Some points, each followed by its number:
[-0.08 -0.88  0.12 -0.2   0.98 -2.87  1.8   0.68  1.81 -1.04  0.88  0.77  0.57  1.2   0.93 -0.15 -0.24 -0.24 -1.52  0.83 -0.35  0.04 -0.66 -0.08] 0
[ 1.66 -0.12  0.29  0.4  -1.05  0.76 -0.07 -0.88  0.92 -0.5   1.44  0.81 -1.14 -0.33 -0.08  0.89  1.18  1.29  0.16 -0.39  0.72 -0.21 -1.25 -0.41] 1
[-1.54  0.84 -2.47  0.97  0.24  3.61  0.01 -0.23 -0.65  3.02 -3.15 -1.98  0.11  0.96  0.82  0.05  0.11 -1.32  1.56  1.91  0.25  3.06 -1.58  2.61] 2
[ 0.95 -0.32  0.62 -0.5   0.28 -0.94 -0.07 -0.97 -0.89 -1.9   0.67  0.1  -0.69 -0.47  2.03 -0.04 -0.05  0.4  -0.61 -0.74 -1.45 -1.25 -0.65 -1.08] 3
[-0.19 -1.77 -0.31  2.7  -0.45 -0.61  1.6  -0.3  -0.01  0.46 -1.34 -0.14  0.11  0.38  0.52 -1.16  0.56 -2.23  0.17 -0.94  1.11  1.75  0.7   0.23] 4
[-0.83 -0.69  0.93  1.12  1.38  0.82  2.75 -0.27  0.8  -0.8   0.65  0.57  0.44 -0.39 -0.53 -1.07  0.7  -0.92  1.3  -0.21  0.98  1.06 -1.06  0.97] 5
[-0.61 -1.49  1.74  1.31  0.29  2.62  0.99 -1.29  0.22  1.1  -0.8  -0.6   0.2  -0.24  0.69  0.25  0.63 -0.75  0.47 -0.63  1.    0.4  -0.24  2.52] 6
[-1.1  -0.01 -0.71  1.12  0.58  0.81  0.84 -0.14 -1.73  2.24 -0.56 -1.38 -0.14  0.36  0.21  0.62  1.29 -2.16  1.36  1.89  1.33  2.67 -0.21  0.93] 7
[-0.83 -0.74  0.17 -1.01 -1.48 -0.17  1.95  1.11 -0.25 -1.82 -0.75 -1.5  -0.05 -0.66  1.56 -0.69  0.51  0.01 -0.09 -0.85 -0.41 -1.06 -0.79 -0.68] 8
[-0.65  0.15 -1.02  0.41  0.04 -1.2  -2.35  1.62 -1.27  0.03  0.    0.92 -0.96  1.21 -0.12  1.63  0.5  -0.5  -1.37 -0.97 -1.03  0.48  0.24  0.01] 9
[ 0.29 -0.84  0.88 -1.    0.07  0.45  0.39 -0.3   0.46 -2.41  0.67  1.78 -0.37  0.56 -0.43  0.45 -0.46  0.73  0.07 -0.12 -0.44  0.12 -0.08  0.49] 10
[-0.52 -0.3   2.96 -0.01 -0.03  0.39  0.42  0.39  1.71  0.59  0.73  0.18 -1.98 -0.52 -0.15  0.36  0.9   0.17 -0.2  -1.58 -0.7  -0.51  0.6   0.01] 11
[ 2.7   0.88  1.16 -0.58 -0.64  0.35 -0.86  1.15  0.64 -0.83 -0.07  1.19 -0.61  0.11  0.01  0.81 -1.37  0.25 -0.51  0.07  0.03 -2.84 -0.48  0.33] 12
[ 0.09  0.42 -1.13  0.83 -1.76  1.26 -2.94  0.67  1.05  2.98 -0.69  0.14 -0.97 -1.19  0.09  0.89  0.47  1.06  0.99  0.47  0.14 -0.44  0.78  1.15] 13
[ 0.86  0.83 -0.03 -0.65 -0.83 -0.69  0.04 -0.1  -0.53 -1.09  0.73  0.03 -0.24  0.15  1.11  0.05 -0.84  2.08 -0.86  0.23 -1.49 -1.3  -0.23  0.32] 14
New points follow, each followed by the numbers of its three nearest points above, looking only along the 5 directions in which the numbered points spread most, nearest first.
[-0.66  1.55 -1.31  1.53 -1.08  0.67  0.   -1.21 -1.31  0.81 -1.71 -1.66 -0.91  1.34  0.49 -0.6  -0.73 -2.64  2.39  0.53  2.56  3.61  0.81  2.51] 7 2 4
[ 0.35 -0.55 -0.8   1.03  0.   -1.11 -0.87 -0.23  1.67  0.16 -0.57  0.06  0.01 -1.09 -0.42  0.55  0.4  -0.15 -0.86  1.11  0.49  0.58  1.4  -0.02] 9 1 10
[ 0.5   0.75  0.23 -0.1   0.97 -0.45  0.03  0.25 -0.63 -1.32  0.03  1.47  1.2   1.24  0.6  -0.56  0.89 -1.62  0.07 -0.06 -0.43 -0.2  -1.16 -1.14] 0 10 3
[-0.04 -1.34  2.5   0.9   0.12 -1.11  2.96 -0.59 -0.65 -1.16 -0.91  0.6  -0.17 -0.91  0.95 -0.44 -0.74  0.15 -1.62  0.14  0.25 -1.12 -1.46 -0.21] 8 3 10
[-0.47  0.1  -0.19 -0.84 -0.03 -0.39  1.18  0.53  1.52 -0.85  0.27  0.   -0.04 -1.33  0.91 -0.22 -0.61  0.47 -1.39 -0.16  1.38 -1.25  1.99 -0.15] 3 10 1
[ 0.32 -0.3  -0.02  0.42  1.83 -2.06  3.39 -0.55 -1.73  0.51 -1.67  0.18 -0.67 -0.81  0.53 -1.26 -0.34  0.93 -0.51 -0.02 -1.1  -0.56 -0.18 -0.45] 8 3 0
[-0.46  1.43 -0.17 -0.13 -1.12  0.65  0.97 -0.77 -0.9   3.13 -1.49 -0.76 -1.26  1.18 -0.71  0.9   0.37 -1.89  0.61  2.87  1.1   2.25 -0.32  1.76] 7 2 6
[ 0.39  1.29  0.47  0.13 -0.31 -1.38  0.26  1.1   0.64 -0.08 -0.21 -0.8   0.19  0.31  0.   -0.8  -0.62  1.97 -1.35 -0.61 -0.76  0.69  1.89 -2.14] 3 14 9
[ 0.48  0.24  1.07  0.69  2.    0.95 -0.74  1.21 -0.22  0.56 -0.09  2.    0.62 -0.57  0.03 -0.32  0.4  -0.12  0.65  0.18  0.71 -1.08  0.92  0.48] 1 10 11
[-2.65  0.04  0.74 -0.46  0.17 -0.57  1.18 -0.68 -1.39  1.02 -1.28 -1.88 -0.1  -1.29 -1.44 -0.3  -0.44 -0.97  1.22 -0.29  1.63  3.64  0.96  0.  ] 4 7 6
[-0.82 -0.07  1.25 -0.47 -0.15 -1.42  2.11 -0.91  0.56 -1.11  1.15  0.03  0.19  1.02 -0.85 -0.93  1.41  0.96 -0.57  0.26  0.49 -2.11 -1.32 -0.29] 10 3 0
[ 0.07 -0.05  1.79 -0.66 -1.29 -1.62  0.82  0.11  1.07 -0.34  0.07  0.28 -1.08 -0.15  0.43  0.13 -0.08  0.33 -0.97 -0.62 -1.37 -0.69  0.78 -0.72] 3 11 1
[-0.65  1.82  0.84 -0.67 -0.22 -1.1   0.3   0.19  0.09 -0.45 -0.33 -0.21  0.37  0.58 -0.18 -1.25  0.8  -0.87 -0.13  1.23  0.15 -0.86 -0.13 -0.01] 10 3 14
[-0.54 -1.15 -0.63  0.67  1.35  2.02 -0.12 -0.17 -0.45 -0.3   0.71 -1.28 -0.53 -0.68 -0.39 -0.75 -0.33 -0.62 -0.03 -1.25 -0.1  -1.16  0.15  0.54] 1 6 11
[-0.27  0.45 -0.95  0.07  0.93 -1.39  0.25 -0.46  0.16 -0.51  0.38 -2.16  0.38  0.74 -1.49 -0.89 -0.24  0.1  -1.94  0.22  0.9   1.05  0.17 -0.9 ] 0 10 9
[ 1.05  0.8   0.17  0.47  1.14  1.16 -1.39 -1.8   0.28  0.22 -0.4   2.45  0.52  0.37 -0.97  0.81  1.73 -2.15  2.37 -0.53 -0.39 -1.   -1.3   1.3 ] 1 10 6
[ 0.89  0.38  0.03  0.01  0.6  -1.75  1.5   1.38  0.65 -1.33  0.55 -1.47 -0.13 -0.44  0.58 -0.04  0.23  1.16 -0.64  0.97 -1.13  1.04  1.1  -1.16] 3 0 14
[-1.69  1.4  -0.7   0.49 -0.22 -0.43 -1.76  0.17 -1.4  -0.72 -0.68  0.3   0.14  1.16  0.16 -0.41 -0.76 -0.33  1.56  2.12  0.03  0.41  0.92  1.77] 9 7 14
[-0.31  0.39 -0.15 -1.4   0.37  1.21 -1.25 -0.59  1.31  1.04 -0.87  0.66 -0.61 -0.26  0.76  0.24 -0.33 -0.54  0.04 -0.32  0.57 -0.9  -0.01 -0.61] 1 12 10
[ 0.17 -1.33  1.58 -0.42 -0.17 -1.07  0.06 -0.83  1.04  0.83 -0.52 -0.03 -0.45 -3.42 -0.77  0.18 -0.08  0.04 -0.11 -0.56 -0.98 -0.31  0.13  0.98] 11 1 10
[-0.49  0.73  0.32  0.1   0.64 -0.6  -0.39  0.37  0.17 -0.31  0.56 -1.01  0.95  0.45  0.6  -1.1   0.56  1.73 -1.73 -0.49 -0.22  0.36  1.04 -0.5 ] 3 14 10
[ 0.23  0.46  1.58 -0.18  1.1  -1.68  1.97  0.2   1.43 -0.73  1.34  0.31 -0.84 -1.64  0.61 -0.86  0.2  -0.78 -1.42 -0.4  -0.54 -1.12 -1.56  2.32] 10 1 3
[-1.02  0.97  1.39  0.2   0.2   1.6   0.36 -0.63  0.59  0.45 -1.44  0.38 -1.23  0.9  -0.76  0.42  0.64  0.52  1.27 -1.14  0.35  1.62 -0.07  1.08] 6 1 5
[ 1.42  0.1  -0.25 -0.43 -1.54  0.79 -1.8  -0.14  0.11 -0.25  0.56  0.31 -0.02 -0.45 -0.13  1.26 -0.87 -0.12  0.37  0.22  0.34 -0.12 -0.75  0.41] 1 12 14
[-0.64 -0.72  1.63 -0.08  1.35  1.77  0.23 -1.51  1.43 -1.18 -0.52  0.08  0.33  0.14  1.33 -0.45  0.29 -1.24 -0.18  0.33  0.14  0.42 -0.02  0.09] 5 6 10
